A single turn carries every row of the set below to another of its rows. Some are shown first; where does it send the rows asked next?
Madek: [  9 -23   0  12  26 -12   3   6 -12   0   8  29 -10]
mor: [-12 -25  -2  -2  11 -14  33   4 -14  -1  -2  15 -15]
kozo: [  0  -1  15  10  -5 -14  31  18   5  -4 -18  34  11]
bel: [-12 -20  -1   9 -12 -20  -4   4 -37  28  19  40   6]
tusu: [ -2  -6  10  38 -10 -28  20  11  10   6  -5  48  13]
paka: [-35 -11   6  40 -10 -25  16  20 -28  15   3  45  14]
tulus: [ 16 -18   2  -8  -1 -11  -4   6 -26  14   5  32   2]
Zemat: [-23   5 -12  26 -18  -2   5  -4 -15  28   1  34  14]
dof: [ 10 -23   0  28  25 -12   9  12  -7  -3  -2  30  -7]
tos: [-38 -23   1  21  -4 -19  29  12 -29  12  18  18  -1]
Temot: [-32  -9   6  -1 -13 -21  39  15 -25   6  -7  22   5]
kop: [-25   3 -14   3 -14   2  14  -7 -16  22 -11  30   6]
nomir: [ -1   8 -10  28  -6   3  -4   2  -7  20  -5  35  15]
foze: [ -7 -21  -1 -14  -8 -13   5   5 -37  21   8  31   1]
sel: [-35  -9   7  -5 -10 -22  35  14 -21   8  -8  25   9]
vafar: [  6  -8   8  -1   7 -22  25   8   4  -3 -18  25   3]
Tik: [-32  -7  11   4 -10 -14  35  18 -13   4 -20  43  10]
Bab: [-32 -21   1  16   2 -17  16  11 -33  16  31  23   0]
kozaz: [-37 -11   7  36  -9 -29  13  18 -23  19   3  47  17]
Nud: [-14 -24  -2  -8  11 -14  22   2 -22   5  14  16 -12]
vuf: [  5 -11   4  44   8 -27   6  12  -4   4  -9  48   6]
Vesaf: [  9  -9   5   3   5 -22  29   5   0  -6 -18  24  -3]
Moke: [-15 -21   3  50  10 -17   6  21 -22   9  18  34   5]
kogu: [  5  -9   7  40   9 -28   2  11   2   7  -8  49  11]
fose: [ 12 -18   1  14  -4 -18 -12   7 -25  22  16  40   7]
zag: [ -7 -19   2  37  16 -15  -4  14 -24  11  25  35   3]
mafu: [-34 -12   7  32 -15 -26  24  10  -9  14  -9  57  11]
sonu: [ -2   5 -12   7  -2   8   6  -2  -7  13 -18  28   6]

tusu turns into kozo
vuf turns into Vesaf
And these:
bel turns into fose
zag turns into Madek
vafar turns into sel
kop turns into Zemat
dof turns into mor

A single turn carries every row of the set below to another of its rows. Some are shown first; where does it send the rows asked next?
gezor: [ 26   8 -17  13  -5  13   2   6 -15  28  25 -30 -12  -1   4]
let: [-14  10  -7  10 -13  -8   1  13  34  20  18  -8  -3   0  10]
puvo: [ -6 -10 -12  13 -28  28  14  17  17 -17  26  -8   1   2  -3]
tama: [ -3   8 -12   8   8  -4   7   8  -9 -35  32 -25 -22   2   5]
fome: [ -1 -21 -18  13 -12  27  21   4  14   1  27  -7  -5 -13 -10]
mazi: [-17  11  -8   1 -19   0   5   8  28  29  35 -25 -10  -6   3]
vosug: [-27  -1 -13  14  -8   5 -14   0 -15   5  42 -50   0   0   8]
dukif: [-20  -9 -23  14   0  -4  -6   1 -11   5  36 -50   6   4  15]
giziv: [ 28   7 -14  22   0  14   9  -3  -8  22  23 -24  -8   8  11]
biv: [ 22  21  -3  23 -16  16  -9  13  -6   4  16 -18  -4  18  15]
Dul: [-21  -7 -14  30   9  -9 -16   2  -7  -1  15 -23  10   2  15]
Tid: [ 20  23  -8  15 -20  16 -15  22 -13  11  19 -24  -8   8   8]
runo: [ -3 -15 -12  18 -17  30  20   6  18 -10  28  -6  -2  -3  -5]
keda: [ -2 -21 -23   7 -16  24  13  16   7   5  27 -10  -5 -19 -14]
lipon: [ 21  16 -16   9 -16  14 -11  18 -18  22  23 -29 -12  -1   3]
lamo: [-17 -12 -24  22   9 -11  -7   2  -6   2  22 -37  12   6  19]
bar: [-20  15  -3   4 -20   0  -4  11  26  26  30 -17 -12  -8   2]
Sek: [-12   7 -12   1 -16  -7  11   6  33  26  32 -25  -5  -2   9]
vuv: [ -2   4 -17   4  13  -6   2  12 -18 -23  31 -23 -26 -12  -4]
dezi: [-31   6  -2  22  -6   8 -23  -1 -15   0  35 -36  -2  -2   5]
gudi: [-28   3  -3  29   3   1 -26   1 -10  -3  21 -23   3  -1   9]
Surir: [ -4 -15 -23   3 -26  24   6  28   7  -2  25 -11  -3 -15 -13]
Nim: [ 26  14  -6  26  -6  14   4   0  -3   9  17 -17  -5  18  16]
sev: [ -3   8 -15   4   4  -5   2  17 -12 -34  29 -26 -20   0   4]
mul: [-11   5 -12   7 -12 -11  10  10  35  23  23 -17  -1   2  13]
lop: [ -2   3 -14   6  15  -3   8   3 -14 -24  34 -23 -27 -10  -3]
mima: [ -3   6 -11   9  12  -2  11   1 -12 -30  33 -24 -26  -3   2]
gipi: [-18  14  -3   8 -17  -5  -7  14  30  21  21  -8  -7  -6   5]
duza: [ -3   6 -17   1   7  -7  -1  19 -17 -29  29 -23 -22  -7  -1]
Pifem: [ -5 -11 -16   5 -32  25   5  28  12 -13  25 -11   0  -4  -8]

Tid turns into lipon
Surir turns into keda
And these:
sev turns into duza
gipi turns into bar
lamo turns into Dul

